Look-ups in named tables: a row name and a column name give one cell, copied from the table.

bulidi:
,gir,rarutud,ges,fud,gof,tavug,gez
tid,217,82,114,119,89,120,143
fis,54,115,148,73,57,32,125
tek,178,102,117,93,120,87,206
mem,116,143,158,41,153,106,169
zuki,189,168,127,165,147,92,181
dasi,133,163,118,103,148,110,121
sozaku,127,72,198,141,80,78,85

zuki, ges => 127
zuki, gof => 147
dasi, tavug => 110
tid, gez => 143
dasi, gez => 121
tek, rarutud => 102
sozaku, tavug => 78
mem, gez => 169
tid, ges => 114
mem, fud => 41
tek, gof => 120
fis, fud => 73
zuki, gir => 189
tid, fud => 119
sozaku, gof => 80
sozaku, fud => 141
tek, ges => 117
dasi, gir => 133
fis, gez => 125

ren:
,lapoki,naperim,pid,vipug,vur,vafat,res,sev,tise
ruz,7094,21857,6164,39867,28741,41417,33546,-12966,-15825
mes,17165,-8150,10577,51024,601,27160,18203,1035,-6803
lezo,5295,-38328,-36635,-52408,-76617,45047,-11894,-1920,16637
togafi,6638,60600,61018,49275,30047,8088,71854,-6910,24432

lezo, lapoki: 5295
lezo, tise: 16637
ruz, naperim: 21857
togafi, vipug: 49275
togafi, pid: 61018
lezo, vur: -76617
lezo, res: -11894
mes, pid: 10577
mes, vafat: 27160
lezo, sev: -1920
togafi, sev: -6910
ruz, res: 33546
mes, lapoki: 17165
ruz, tise: -15825
lezo, vafat: 45047
ruz, sev: -12966
lezo, naperim: -38328
mes, vipug: 51024
ruz, vafat: 41417
mes, tise: -6803
Which row has the largest vur? togafi

dudari:
	pab	togir	vofit	ratoz	gebav	nuvizo	betaz
tivu	227	501	362	47	423	119	203
rov	-54	922	541	482	229	-100	291
por	646	-873	-162	744	-43	866	502
zatidep	487	-160	61	683	169	487	276
kovazev	313	-156	188	-286	283	383	398
buk	312	-397	100	210	-33	649	551
defa	137	686	433	50	414	28	187

What is the togir of zatidep in dudari? -160
What is the nuvizo of por in dudari? 866
What is the gebav of por in dudari? -43
What is the pab of tivu in dudari? 227
What is the togir of buk in dudari? -397
What is the nuvizo of tivu in dudari? 119
What is the vofit of kovazev in dudari? 188
What is the nuvizo of buk in dudari? 649
What is the pab of por in dudari? 646
What is the gebav of kovazev in dudari? 283
What is the vofit of tivu in dudari? 362
What is the togir of por in dudari? -873
What is the togir of defa in dudari? 686
What is the ratoz of kovazev in dudari? -286
What is the gebav of buk in dudari? -33
What is the nuvizo of kovazev in dudari? 383

tav
cols = bos, tuk, fusa, zumizal, nonu, kopo, vunapuf, fufenan, petuti, rurib
sim: [409, 95, -332, 417, -356, -228, -30, 119, -248, 124]
kuru: [507, -5, -243, 361, -352, -438, -53, 115, -73, 35]
lig: [-847, -155, -192, -522, 52, 318, -230, -382, -573, -200]
valid: [3, 126, -297, 194, -53, 69, -60, 6, -828, 146]
ditera: [-740, -41, -264, -352, 49, 398, -196, -302, -751, -81]
fum: [-127, -517, 71, -504, -231, -640, -257, -288, 574, -511]
vef: [-725, -413, -30, -715, -45, -85, -289, -433, 31, -452]
gogaz: [-28, 205, -423, 300, -194, 228, -45, 17, -761, 211]
zat: [-97, 147, -334, 169, -70, 178, -71, -26, -841, 151]
tulobe: [-513, -409, -31, -594, -130, -218, -265, -376, 195, -438]
rogunu: [455, -140, -177, 201, -402, -565, -92, 41, 236, -102]

What is the petuti of kuru in tav? -73
What is the fufenan of fum in tav? -288
What is the vunapuf of gogaz in tav? -45
What is the kopo of sim in tav? -228
What is the petuti of tulobe in tav? 195
What is the nonu of zat in tav? -70
What is the nonu of fum in tav? -231
What is the tuk of sim in tav? 95
What is the bos of tulobe in tav? -513
What is the vunapuf of valid in tav? -60
What is the tuk of kuru in tav? -5

